500 stands for zero in the data rows.
What is the hidden score of each row? Scores go from 0 to 40, and 20 is about the middle. The score is a weighted sum of the row's numbers plus the product of two more (or one squared), each taken from its middle value.
tensor([300, 458, 350, 408, 585, 512, 488, 422, 362, 367, 583, 556, 462, 432, 504, 444, 478, 669, 498, 547, 544, 513, 554, 654]) >> 31
tensor([557, 668, 319, 563, 458, 499, 492, 617, 514, 457, 304, 671, 598, 388, 542, 512, 479, 502, 424, 487, 318, 398, 401, 345]) >> 24
tensor([658, 502, 590, 482, 645, 428, 667, 504, 556, 527, 416, 506, 709, 495, 256, 462, 338, 241, 515, 437, 386, 676, 532, 344]) >> 18
tensor([618, 663, 422, 425, 640, 460, 672, 594, 494, 520, 262, 702, 733, 371, 363, 611, 325, 389, 398, 415, 270, 694, 505, 350]) >> 22
tensor([408, 468, 408, 432, 587, 365, 595, 427, 455, 520, 596, 649, 431, 616, 430, 534, 423, 573, 444, 408, 522, 627, 527, 629]) >> 20
tensor([417, 539, 523, 569, 410, 691, 342, 626, 559, 523, 334, 548, 591, 279, 595, 535, 537, 490, 495, 468, 391, 386, 380, 522]) >> 33
tensor([426, 621, 527, 394, 608, 497, 546, 468, 543, 433, 523, 565, 493, 596, 379, 408, 463, 441, 314, 411, 562, 489, 490, 553]) >> 25
tensor([561, 363, 465, 674, 385, 531, 389, 677, 742, 595, 411, 419, 339, 509, 739, 548, 631, 636, 630, 554, 525, 399, 473, 519]) >> 12
tensor([458, 433, 404, 445, 406, 460, 534, 436, 391, 417, 643, 422, 401, 511, 471, 375, 545, 595, 527, 553, 662, 434, 556, 489]) >> 12
tensor([555, 627, 435, 560, 677, 520, 658, 576, 553, 546, 162, 613, 674, 478, 382, 626, 300, 361, 343, 547, 201, 686, 526, 402]) >> 28
tensor([456, 579, 443, 385, 500, 427, 563, 348, 399, 448, 685, 535, 457, 614, 428, 331, 523, 569, 476, 474, 685, 470, 571, 592]) >> 11
tensor([476, 602, 491, 296, 578, 503, 548, 473, 468, 349, 624, 532, 474, 652, 454, 418, 437, 513, 390, 444, 476, 450, 454, 474]) >> 14
tensor([434, 473, 477, 382, 449, 359, 522, 470, 283, 462, 599, 461, 376, 496, 459, 471, 610, 691, 487, 552, 703, 448, 563, 499]) >> 21
tensor([498, 430, 398, 511, 306, 430, 377, 668, 431, 443, 556, 371, 399, 414, 496, 437, 521, 601, 520, 541, 526, 401, 462, 442]) >> 17
tensor([444, 461, 607, 565, 350, 502, 385, 572, 487, 491, 543, 382, 359, 443, 588, 572, 586, 578, 526, 497, 530, 375, 503, 418]) >> 21
tensor([554, 332, 529, 638, 396, 539, 329, 626, 615, 604, 497, 358, 404, 572, 664, 635, 660, 582, 585, 463, 597, 376, 501, 468]) >> 15
tensor([614, 525, 570, 429, 677, 437, 608, 372, 572, 611, 426, 607, 633, 646, 356, 577, 378, 278, 410, 422, 375, 699, 481, 499]) >> 21
tensor([563, 803, 403, 420, 580, 482, 549, 612, 564, 382, 253, 725, 658, 424, 476, 533, 358, 426, 385, 417, 294, 521, 366, 454]) >> 28
tensor([510, 606, 464, 475, 599, 475, 593, 480, 520, 542, 353, 674, 572, 598, 426, 472, 421, 361, 392, 535, 542, 650, 487, 556]) >> 18
tensor([448, 730, 476, 361, 572, 487, 568, 648, 446, 341, 421, 642, 589, 502, 391, 484, 359, 453, 243, 432, 398, 418, 416, 382]) >> 22
tensor([372, 556, 556, 402, 559, 494, 574, 371, 466, 421, 567, 586, 449, 601, 523, 395, 459, 454, 420, 469, 563, 609, 488, 621]) >> 21
tensor([331, 473, 377, 340, 534, 372, 478, 402, 359, 445, 646, 516, 432, 501, 518, 456, 406, 591, 447, 511, 522, 541, 410, 642]) >> 15
tensor([410, 396, 492, 409, 650, 491, 572, 317, 413, 605, 553, 566, 622, 714, 309, 527, 435, 411, 535, 547, 581, 618, 572, 575]) >> 20
tensor([500, 363, 597, 558, 389, 627, 417, 455, 450, 465, 643, 252, 412, 478, 601, 465, 686, 573, 646, 549, 656, 385, 539, 419]) >> 22
tensor([624, 379, 596, 720, 285, 464, 415, 575, 556, 569, 594, 303, 414, 438, 621, 557, 570, 592, 671, 562, 638, 373, 530, 487]) >> 9
tensor([520, 488, 542, 550, 387, 428, 390, 550, 459, 482, 591, 389, 392, 494, 537, 474, 609, 593, 564, 584, 563, 406, 522, 459]) >> 22
tensor([473, 497, 538, 446, 660, 529, 505, 315, 501, 525, 484, 579, 476, 591, 346, 492, 425, 427, 552, 550, 537, 744, 533, 607]) >> 31
tensor([335, 408, 288, 437, 511, 469, 568, 472, 363, 372, 651, 541, 480, 608, 480, 428, 390, 632, 524, 488, 619, 580, 481, 508]) >> 27
tensor([586, 651, 484, 487, 586, 466, 696, 466, 596, 472, 336, 624, 598, 541, 470, 510, 436, 373, 479, 418, 302, 716, 476, 451]) >> 24
tensor([512, 497, 436, 516, 418, 440, 467, 521, 429, 423, 516, 508, 457, 504, 600, 494, 561, 672, 551, 548, 504, 448, 510, 531]) >> 24
tensor([559, 614, 579, 437, 690, 510, 650, 456, 570, 479, 357, 572, 604, 565, 399, 525, 339, 323, 396, 488, 292, 675, 513, 487]) >> 24
tensor([525, 451, 532, 667, 380, 517, 317, 574, 567, 551, 359, 400, 504, 240, 645, 474, 700, 614, 760, 494, 542, 440, 607, 465]) >> 39
tensor([425, 485, 377, 512, 428, 443, 412, 500, 380, 487, 499, 511, 405, 424, 528, 518, 508, 729, 461, 566, 543, 511, 515, 617]) >> 27
tensor([360, 509, 516, 369, 517, 503, 527, 303, 378, 324, 807, 438, 500, 594, 388, 355, 579, 531, 483, 538, 703, 381, 584, 550]) >> 18
tensor([433, 417, 436, 671, 452, 592, 228, 619, 625, 611, 446, 408, 530, 327, 606, 682, 593, 605, 593, 529, 423, 328, 510, 502]) >> 28
tensor([479, 673, 456, 344, 520, 377, 613, 514, 526, 409, 454, 637, 561, 451, 453, 370, 364, 394, 337, 413, 460, 482, 426, 421]) >> 9
tensor([510, 389, 572, 622, 358, 543, 381, 587, 510, 541, 589, 346, 363, 446, 636, 530, 658, 594, 573, 473, 518, 355, 503, 402]) >> 15
tensor([539, 663, 519, 402, 670, 534, 640, 497, 503, 466, 268, 555, 725, 519, 419, 537, 361, 323, 424, 470, 269, 699, 436, 387]) >> 35
tensor([442, 638, 542, 467, 499, 464, 568, 417, 444, 447, 543, 576, 486, 575, 547, 397, 524, 511, 400, 471, 594, 467, 538, 521]) >> 15
tensor([569, 382, 563, 646, 397, 606, 394, 663, 629, 576, 654, 414, 321, 480, 656, 409, 585, 623, 718, 655, 573, 356, 431, 588]) >> 10
tensor([542, 401, 461, 575, 341, 528, 378, 523, 513, 547, 496, 204, 352, 421, 467, 529, 613, 551, 657, 598, 657, 403, 525, 501]) >> 23
tensor([729, 511, 605, 435, 710, 509, 704, 425, 654, 501, 474, 577, 812, 462, 357, 573, 359, 325, 452, 450, 304, 627, 564, 493]) >> 17
tensor([602, 632, 533, 476, 706, 564, 565, 525, 553, 457, 231, 488, 778, 410, 428, 607, 364, 318, 418, 490, 212, 661, 453, 464]) >> 32
tensor([477, 588, 466, 537, 384, 442, 444, 496, 512, 469, 401, 516, 459, 354, 562, 475, 533, 504, 456, 482, 489, 429, 470, 425]) >> 21
tensor([404, 579, 535, 332, 649, 558, 497, 566, 512, 410, 430, 530, 548, 600, 292, 574, 262, 396, 134, 401, 364, 565, 376, 430]) >> 34
tensor([545, 485, 548, 605, 417, 544, 410, 640, 562, 469, 387, 489, 546, 397, 561, 600, 497, 492, 430, 380, 366, 372, 475, 430]) >> 32
tensor([343, 438, 261, 421, 524, 462, 467, 373, 327, 455, 584, 430, 504, 468, 413, 555, 404, 676, 431, 473, 587, 488, 553, 591]) >> 22
tensor([263, 480, 346, 496, 402, 385, 464, 627, 378, 414, 559, 478, 348, 449, 516, 523, 454, 658, 409, 548, 426, 421, 459, 553]) >> 24
tensor([550, 364, 545, 641, 338, 489, 363, 507, 556, 537, 515, 353, 405, 446, 610, 464, 663, 576, 524, 493, 564, 392, 506, 550]) >> 26
tensor([543, 575, 485, 588, 417, 506, 433, 523, 474, 539, 456, 529, 454, 442, 584, 456, 542, 549, 502, 523, 415, 409, 524, 527]) >> 19
tensor([387, 490, 448, 463, 597, 423, 581, 438, 458, 609, 429, 683, 406, 617, 484, 482, 389, 492, 396, 537, 454, 669, 564, 645]) >> 18
tensor([488, 362, 594, 529, 398, 675, 376, 543, 569, 492, 629, 241, 571, 423, 659, 419, 709, 566, 685, 555, 647, 319, 454, 445]) >> 19
tensor([548, 480, 593, 543, 361, 504, 402, 375, 393, 485, 580, 325, 442, 398, 602, 350, 645, 562, 584, 595, 641, 363, 566, 513]) >> 16
tensor([505, 448, 640, 420, 680, 555, 686, 350, 582, 578, 581, 536, 578, 645, 371, 372, 360, 305, 414, 446, 558, 636, 563, 629]) >> 4
tensor([618, 556, 502, 486, 627, 451, 657, 476, 639, 642, 377, 655, 584, 540, 415, 540, 416, 293, 475, 406, 357, 737, 504, 522]) >> 15
tensor([535, 764, 460, 377, 648, 452, 584, 541, 448, 384, 286, 562, 691, 476, 471, 590, 393, 393, 347, 460, 326, 578, 446, 338]) >> 33
tensor([505, 649, 500, 361, 531, 431, 628, 520, 529, 448, 525, 624, 468, 631, 357, 477, 329, 409, 277, 425, 477, 512, 426, 440]) >> 17
tensor([526, 393, 552, 557, 358, 615, 379, 517, 486, 474, 603, 275, 366, 576, 516, 563, 653, 587, 608, 603, 727, 394, 575, 465]) >> 18
tensor([598, 342, 608, 666, 388, 394, 324, 592, 597, 640, 519, 330, 342, 362, 723, 539, 586, 592, 636, 494, 445, 461, 525, 545]) >> 16
tensor([473, 578, 524, 485, 428, 510, 522, 573, 468, 406, 503, 537, 453, 485, 477, 539, 533, 551, 421, 520, 500, 450, 491, 494]) >> 26
tensor([488, 695, 496, 400, 563, 441, 611, 542, 519, 505, 402, 681, 540, 508, 359, 545, 352, 419, 285, 389, 383, 523, 486, 451]) >> 28
tensor([474, 351, 479, 415, 694, 591, 535, 318, 416, 618, 501, 522, 676, 558, 401, 504, 338, 408, 598, 512, 412, 711, 536, 727]) >> 20
tensor([568, 491, 517, 675, 370, 487, 357, 665, 583, 647, 384, 524, 453, 412, 626, 587, 600, 554, 463, 523, 439, 414, 472, 410]) >> 19
tensor([411, 705, 478, 609, 450, 481, 483, 665, 364, 287, 351, 630, 582, 320, 696, 466, 443, 440, 225, 501, 293, 499, 271, 456]) >> 34
tensor([574, 432, 499, 637, 360, 446, 384, 573, 560, 530, 430, 415, 429, 389, 603, 508, 704, 640, 625, 530, 516, 501, 499, 562]) >> 30
tensor([360, 524, 413, 410, 502, 381, 521, 465, 453, 460, 608, 553, 372, 595, 453, 404, 469, 453, 377, 518, 606, 512, 481, 555]) >> 12
tensor([384, 339, 577, 408, 646, 526, 580, 296, 483, 576, 602, 519, 536, 603, 346, 443, 379, 390, 470, 454, 526, 636, 544, 581]) >> 15
tensor([520, 622, 497, 510, 422, 504, 530, 644, 518, 474, 501, 569, 499, 458, 465, 426, 474, 474, 374, 458, 487, 403, 463, 434]) >> 15
tensor([529, 669, 468, 316, 585, 374, 642, 514, 454, 311, 551, 606, 554, 596, 358, 426, 338, 478, 299, 352, 416, 454, 447, 423]) >> 19
tensor([518, 419, 626, 461, 653, 448, 673, 351, 473, 577, 594, 531, 559, 687, 342, 542, 377, 295, 471, 433, 513, 695, 561, 524]) >> 12
tensor([641, 436, 547, 561, 353, 515, 442, 541, 499, 497, 566, 344, 383, 412, 566, 527, 664, 643, 626, 641, 682, 435, 516, 515]) >> 18
tensor([456, 522, 407, 441, 425, 456, 573, 536, 421, 448, 560, 547, 366, 569, 480, 421, 547, 581, 499, 421, 587, 485, 525, 455]) >> 15
tensor([437, 581, 525, 327, 539, 413, 653, 377, 426, 500, 597, 515, 448, 596, 440, 388, 444, 418, 469, 429, 628, 501, 614, 537]) >> 5
tensor([617, 519, 717, 394, 672, 479, 721, 269, 581, 593, 591, 495, 744, 593, 230, 587, 435, 196, 508, 521, 603, 652, 582, 436]) >> 10
tensor([372, 466, 351, 454, 455, 427, 516, 447, 265, 356, 577, 475, 422, 542, 608, 378, 546, 602, 502, 556, 577, 460, 523, 538]) >> 29
tensor([376, 443, 381, 475, 490, 548, 450, 591, 439, 424, 584, 426, 419, 420, 626, 542, 501, 704, 488, 591, 539, 459, 491, 593]) >> 25
tensor([568, 443, 419, 764, 378, 422, 316, 587, 585, 702, 306, 560, 486, 343, 699, 552, 673, 565, 615, 506, 403, 406, 508, 493]) >> 26
tensor([423, 298, 583, 459, 711, 531, 609, 345, 483, 690, 462, 549, 508, 614, 326, 625, 339, 335, 483, 486, 495, 745, 563, 616]) >> 22
tensor([410, 566, 451, 461, 548, 329, 548, 290, 562, 392, 487, 642, 500, 680, 432, 463, 459, 490, 512, 417, 627, 531, 589, 643]) >> 31
tensor([371, 573, 477, 337, 486, 497, 531, 506, 380, 423, 654, 483, 438, 635, 440, 443, 462, 594, 385, 422, 624, 426, 503, 472]) >> 11
tensor([481, 485, 396, 713, 459, 568, 338, 550, 599, 630, 232, 424, 658, 281, 611, 623, 468, 565, 484, 424, 326, 414, 475, 383]) >> 21
tensor([426, 523, 443, 485, 442, 453, 444, 475, 331, 461, 603, 475, 411, 461, 523, 453, 554, 638, 501, 555, 610, 472, 496, 510]) >> 22
tensor([389, 480, 574, 411, 617, 516, 642, 298, 527, 556, 654, 568, 546, 680, 368, 455, 424, 419, 461, 420, 574, 588, 469, 576]) >> 11
tensor([258, 448, 395, 342, 474, 455, 478, 411, 284, 387, 686, 507, 414, 479, 365, 472, 416, 655, 387, 581, 669, 441, 550, 522]) >> 21
tensor([525, 630, 526, 477, 408, 402, 468, 440, 389, 405, 545, 462, 495, 467, 556, 392, 603, 467, 547, 527, 613, 388, 486, 562]) >> 18
tensor([463, 489, 447, 679, 417, 547, 418, 808, 622, 589, 208, 568, 478, 240, 591, 692, 485, 529, 451, 426, 270, 483, 431, 342]) >> 28
tensor([607, 348, 510, 709, 345, 469, 345, 602, 497, 566, 569, 404, 349, 425, 637, 516, 661, 647, 693, 549, 578, 380, 516, 453]) >> 19
tensor([557, 485, 491, 577, 338, 438, 332, 762, 595, 607, 350, 416, 434, 297, 573, 580, 589, 550, 504, 581, 467, 411, 414, 429]) >> 24
tensor([497, 567, 435, 479, 434, 393, 465, 540, 434, 519, 515, 559, 275, 482, 475, 418, 571, 575, 399, 472, 589, 498, 517, 516]) >> 27
tensor([345, 531, 462, 369, 450, 462, 523, 330, 367, 369, 567, 511, 303, 615, 481, 379, 524, 585, 428, 536, 661, 447, 556, 419]) >> 19
tensor([596, 615, 545, 402, 734, 530, 620, 438, 445, 458, 345, 420, 793, 477, 304, 595, 314, 281, 535, 466, 329, 691, 493, 488]) >> 32
tensor([560, 668, 474, 596, 460, 388, 551, 543, 404, 528, 419, 617, 479, 496, 503, 498, 509, 517, 458, 525, 518, 446, 538, 388]) >> 18
tensor([400, 488, 520, 432, 393, 621, 388, 451, 356, 424, 631, 470, 401, 611, 461, 485, 576, 610, 515, 528, 744, 416, 451, 553]) >> 28
tensor([514, 373, 461, 575, 455, 635, 353, 674, 505, 554, 432, 305, 401, 488, 538, 599, 536, 622, 479, 607, 591, 477, 435, 553]) >> 21
tensor([407, 526, 449, 331, 559, 447, 546, 340, 391, 361, 707, 519, 430, 588, 459, 412, 470, 565, 446, 447, 595, 494, 558, 601]) >> 16
tensor([531, 442, 488, 512, 574, 503, 618, 345, 530, 594, 542, 572, 528, 636, 511, 457, 381, 416, 550, 484, 451, 699, 563, 597]) >> 13
tensor([620, 336, 548, 688, 307, 549, 444, 516, 544, 505, 625, 241, 445, 401, 590, 510, 677, 597, 760, 567, 625, 370, 512, 463]) >> 14
tensor([508, 739, 373, 545, 437, 568, 441, 762, 547, 463, 281, 604, 653, 393, 483, 584, 451, 390, 332, 568, 434, 458, 437, 431]) >> 21
tensor([544, 485, 465, 558, 471, 542, 380, 526, 341, 356, 556, 428, 505, 547, 533, 515, 646, 625, 581, 628, 611, 457, 512, 550]) >> 35
tensor([448, 516, 407, 503, 434, 368, 540, 422, 344, 427, 599, 515, 361, 526, 543, 454, 529, 629, 515, 600, 620, 509, 541, 571]) >> 21
tensor([443, 361, 370, 764, 469, 563, 361, 662, 615, 665, 400, 572, 432, 334, 670, 675, 441, 621, 555, 412, 271, 372, 470, 498]) >> 22
tensor([289, 445, 416, 357, 565, 519, 511, 399, 310, 361, 704, 449, 398, 613, 379, 479, 446, 662, 379, 504, 674, 463, 565, 489]) >> 21
tensor([520, 355, 550, 670, 358, 550, 425, 535, 533, 511, 579, 367, 358, 425, 605, 441, 638, 566, 739, 476, 555, 364, 493, 399]) >> 19
tensor([487, 586, 435, 381, 470, 405, 532, 344, 413, 469, 626, 511, 440, 571, 477, 378, 584, 496, 460, 609, 680, 403, 549, 594]) >> 14
tensor([460, 365, 659, 488, 716, 639, 594, 260, 530, 607, 536, 417, 556, 582, 357, 594, 403, 345, 592, 505, 502, 730, 587, 619]) >> 24
tensor([492, 437, 688, 330, 677, 526, 627, 235, 534, 490, 672, 479, 601, 760, 314, 474, 396, 330, 527, 384, 594, 592, 476, 615]) >> 18
tensor([566, 442, 675, 438, 408, 709, 373, 309, 497, 331, 698, 132, 635, 365, 689, 350, 788, 520, 805, 722, 832, 230, 536, 494]) >> 34
tensor([521, 545, 460, 604, 437, 541, 425, 600, 606, 533, 399, 508, 546, 396, 571, 557, 518, 521, 454, 415, 432, 472, 435, 390]) >> 17
tensor([501, 354, 637, 467, 679, 605, 659, 242, 547, 586, 622, 514, 536, 638, 367, 510, 363, 362, 450, 421, 480, 640, 494, 619]) >> 18
tensor([545, 663, 480, 334, 561, 442, 667, 503, 507, 455, 517, 629, 533, 659, 442, 480, 432, 405, 464, 427, 540, 541, 471, 453]) >> 8
tensor([584, 372, 569, 713, 368, 579, 376, 508, 495, 566, 607, 338, 472, 457, 582, 531, 728, 525, 717, 599, 587, 360, 553, 395]) >> 20
tensor([601, 383, 571, 821, 314, 530, 348, 599, 613, 686, 460, 481, 199, 430, 688, 586, 676, 601, 636, 528, 522, 482, 568, 482]) >> 20
tensor([420, 479, 374, 432, 497, 442, 510, 472, 433, 410, 595, 499, 369, 497, 490, 490, 458, 627, 544, 598, 651, 430, 565, 491]) >> 17
tensor([538, 346, 503, 740, 370, 522, 307, 562, 595, 596, 538, 347, 424, 406, 627, 435, 670, 603, 600, 563, 575, 313, 565, 448]) >> 14
tensor([659, 359, 620, 677, 351, 540, 448, 651, 541, 517, 529, 301, 428, 460, 663, 436, 706, 633, 786, 631, 582, 428, 464, 468]) >> 33
tensor([520, 361, 495, 610, 361, 526, 285, 579, 463, 543, 533, 341, 385, 495, 549, 463, 650, 555, 449, 470, 512, 414, 570, 496]) >> 26
tensor([462, 436, 447, 464, 414, 553, 433, 481, 417, 475, 645, 350, 417, 499, 454, 472, 627, 636, 410, 556, 686, 413, 526, 464]) >> 18
tensor([571, 486, 468, 557, 335, 406, 526, 580, 491, 531, 499, 538, 290, 533, 575, 418, 668, 526, 572, 550, 532, 445, 503, 498]) >> 19
tensor([467, 636, 512, 351, 582, 427, 621, 431, 541, 457, 403, 616, 588, 497, 357, 431, 355, 399, 367, 375, 356, 566, 414, 400]) >> 21
tensor([525, 450, 524, 599, 362, 453, 320, 564, 497, 572, 415, 353, 356, 416, 636, 481, 660, 648, 578, 592, 522, 420, 537, 470]) >> 25
tensor([416, 535, 272, 438, 489, 318, 557, 517, 426, 609, 512, 706, 328, 501, 380, 518, 369, 650, 334, 499, 481, 630, 612, 635]) >> 29
tensor([593, 712, 519, 444, 664, 425, 657, 494, 542, 456, 402, 658, 772, 589, 409, 611, 392, 378, 424, 424, 432, 629, 467, 415]) >> 23
tensor([461, 414, 475, 495, 405, 527, 399, 488, 442, 394, 623, 343, 377, 426, 570, 375, 672, 602, 590, 604, 666, 399, 545, 469]) >> 23
tensor([422, 599, 494, 312, 584, 558, 577, 580, 535, 425, 436, 601, 616, 603, 318, 645, 270, 419, 126, 431, 268, 576, 454, 294]) >> 19
tensor([608, 413, 555, 573, 337, 503, 405, 568, 523, 518, 515, 362, 302, 454, 540, 433, 668, 610, 608, 608, 571, 403, 516, 436]) >> 21
tensor([387, 544, 383, 404, 568, 428, 523, 429, 382, 443, 631, 566, 437, 576, 424, 431, 464, 613, 459, 482, 633, 491, 577, 575]) >> 18
tensor([429, 549, 446, 496, 409, 451, 448, 599, 477, 493, 452, 530, 434, 357, 538, 462, 505, 554, 431, 538, 453, 392, 480, 506]) >> 21
tensor([572, 381, 483, 726, 372, 489, 344, 572, 665, 646, 499, 352, 350, 425, 732, 513, 595, 614, 692, 481, 499, 396, 507, 485]) >> 11
tensor([530, 404, 470, 556, 365, 575, 380, 628, 462, 436, 614, 314, 514, 439, 560, 449, 648, 573, 577, 640, 634, 283, 480, 459]) >> 13
tensor([477, 402, 546, 593, 444, 626, 314, 676, 594, 591, 483, 438, 448, 406, 566, 576, 564, 504, 622, 583, 434, 350, 499, 431]) >> 21
tensor([624, 585, 517, 508, 664, 485, 696, 550, 590, 484, 247, 630, 632, 523, 413, 568, 360, 289, 340, 403, 255, 721, 484, 453]) >> 23
tensor([565, 442, 604, 553, 381, 548, 297, 569, 485, 492, 524, 361, 480, 436, 583, 380, 760, 550, 662, 462, 583, 433, 542, 435]) >> 29
tensor([317, 516, 384, 378, 566, 444, 444, 427, 288, 431, 643, 601, 406, 556, 454, 456, 460, 640, 420, 545, 624, 567, 576, 570]) >> 29
tensor([602, 641, 470, 404, 662, 516, 617, 508, 598, 450, 239, 638, 777, 454, 416, 479, 373, 293, 546, 405, 192, 642, 465, 427]) >> 28
tensor([539, 441, 557, 566, 397, 525, 393, 494, 556, 522, 592, 322, 377, 413, 590, 396, 636, 548, 589, 549, 571, 375, 446, 549]) >> 14
tensor([491, 494, 286, 410, 573, 362, 609, 412, 303, 423, 599, 606, 449, 534, 416, 501, 397, 587, 504, 571, 577, 533, 595, 495]) >> 16
tensor([569, 309, 517, 618, 411, 576, 387, 624, 544, 599, 541, 307, 453, 506, 688, 570, 596, 549, 582, 605, 528, 366, 400, 528]) >> 5
tensor([531, 436, 493, 519, 555, 330, 730, 374, 536, 609, 471, 650, 484, 565, 469, 421, 398, 338, 489, 403, 413, 702, 483, 595]) >> 10
tensor([588, 570, 540, 514, 620, 477, 688, 464, 651, 555, 380, 537, 721, 512, 422, 586, 394, 281, 465, 473, 249, 697, 481, 516]) >> 17
tensor([521, 437, 590, 696, 364, 431, 298, 508, 575, 655, 541, 370, 342, 429, 630, 500, 637, 625, 664, 578, 586, 342, 502, 568]) >> 18
tensor([421, 504, 569, 450, 612, 532, 655, 336, 468, 535, 528, 603, 505, 672, 375, 378, 384, 373, 423, 498, 470, 556, 607, 497]) >> 14
tensor([501, 362, 624, 456, 672, 455, 696, 281, 291, 644, 644, 649, 575, 626, 365, 582, 302, 373, 609, 426, 529, 652, 543, 534]) >> 12
tensor([288, 388, 331, 402, 543, 479, 581, 374, 382, 323, 701, 546, 484, 615, 539, 437, 446, 651, 607, 530, 548, 500, 507, 667]) >> 30
tensor([530, 425, 492, 562, 376, 462, 462, 530, 505, 427, 572, 402, 323, 422, 601, 409, 574, 628, 512, 533, 588, 413, 521, 484]) >> 14
tensor([355, 342, 458, 411, 694, 552, 539, 400, 397, 513, 601, 550, 514, 618, 355, 620, 350, 486, 440, 533, 518, 641, 511, 631]) >> 24
tensor([500, 536, 482, 538, 384, 478, 434, 598, 489, 502, 449, 524, 340, 512, 575, 518, 535, 552, 462, 456, 394, 420, 454, 441]) >> 22
tensor([560, 493, 654, 446, 645, 453, 600, 389, 566, 627, 484, 535, 596, 660, 288, 474, 415, 289, 395, 443, 481, 700, 529, 520]) >> 19
tensor([570, 539, 582, 398, 654, 528, 638, 475, 560, 441, 430, 531, 629, 595, 350, 542, 329, 298, 428, 451, 382, 663, 492, 497]) >> 20
tensor([640, 361, 535, 621, 341, 497, 436, 615, 606, 559, 551, 363, 407, 402, 580, 509, 658, 528, 595, 543, 598, 359, 522, 436]) >> 15
tensor([397, 393, 468, 370, 638, 462, 655, 304, 331, 512, 634, 638, 495, 633, 500, 462, 382, 519, 540, 459, 498, 627, 542, 690]) >> 16
tensor([472, 365, 416, 742, 460, 632, 401, 547, 624, 531, 430, 400, 519, 382, 636, 616, 582, 567, 533, 542, 410, 335, 534, 479]) >> 21
tensor([412, 503, 484, 362, 639, 519, 572, 395, 562, 571, 552, 641, 480, 614, 366, 460, 379, 432, 365, 409, 460, 585, 537, 545]) >> 19
tensor([699, 447, 629, 529, 675, 522, 681, 365, 607, 638, 430, 566, 682, 702, 332, 495, 397, 261, 555, 393, 394, 761, 554, 617]) >> 20
tensor([506, 825, 485, 289, 598, 540, 495, 699, 467, 413, 380, 770, 668, 503, 487, 408, 448, 467, 281, 504, 342, 489, 351, 420]) >> 22
tensor([638, 498, 588, 559, 693, 476, 722, 365, 595, 542, 421, 519, 703, 577, 360, 606, 359, 281, 587, 465, 394, 737, 510, 447]) >> 23
tensor([638, 409, 568, 706, 322, 502, 355, 510, 550, 571, 634, 357, 507, 500, 590, 475, 687, 556, 658, 466, 583, 347, 547, 398]) >> 12
tensor([513, 563, 565, 405, 622, 490, 577, 360, 596, 508, 503, 549, 619, 571, 431, 438, 452, 318, 490, 475, 479, 580, 491, 601]) >> 16
tensor([508, 595, 430, 422, 467, 391, 618, 381, 396, 426, 619, 586, 422, 643, 483, 393, 547, 551, 523, 420, 661, 474, 543, 488]) >> 11
tensor([598, 387, 561, 695, 330, 441, 369, 608, 612, 582, 479, 338, 346, 404, 658, 485, 663, 622, 615, 608, 521, 391, 529, 462]) >> 17
tensor([398, 748, 407, 332, 538, 462, 590, 570, 457, 428, 355, 648, 694, 532, 463, 514, 441, 366, 358, 495, 480, 552, 444, 487]) >> 19
tensor([434, 762, 450, 383, 581, 438, 581, 572, 429, 352, 305, 749, 620, 419, 435, 468, 462, 418, 332, 448, 382, 531, 441, 401]) >> 32
tensor([546, 770, 355, 372, 532, 515, 540, 637, 524, 377, 416, 734, 641, 453, 487, 502, 414, 383, 334, 378, 315, 506, 381, 427]) >> 20
tensor([563, 452, 586, 733, 397, 558, 394, 498, 592, 620, 519, 344, 387, 459, 701, 459, 743, 545, 794, 501, 649, 336, 537, 496]) >> 18
tensor([418, 454, 399, 359, 507, 441, 602, 337, 313, 414, 649, 620, 469, 540, 478, 352, 504, 596, 568, 547, 632, 529, 512, 528]) >> 18
tensor([597, 727, 464, 404, 619, 532, 607, 531, 572, 376, 342, 610, 772, 410, 421, 491, 386, 342, 449, 469, 303, 581, 471, 453]) >> 24
tensor([406, 624, 405, 493, 525, 378, 597, 475, 465, 541, 578, 713, 329, 614, 458, 494, 427, 548, 477, 502, 472, 618, 531, 582]) >> 19
tensor([576, 365, 537, 645, 303, 476, 406, 583, 549, 578, 439, 338, 265, 508, 570, 551, 623, 617, 603, 563, 550, 492, 522, 412]) >> 20
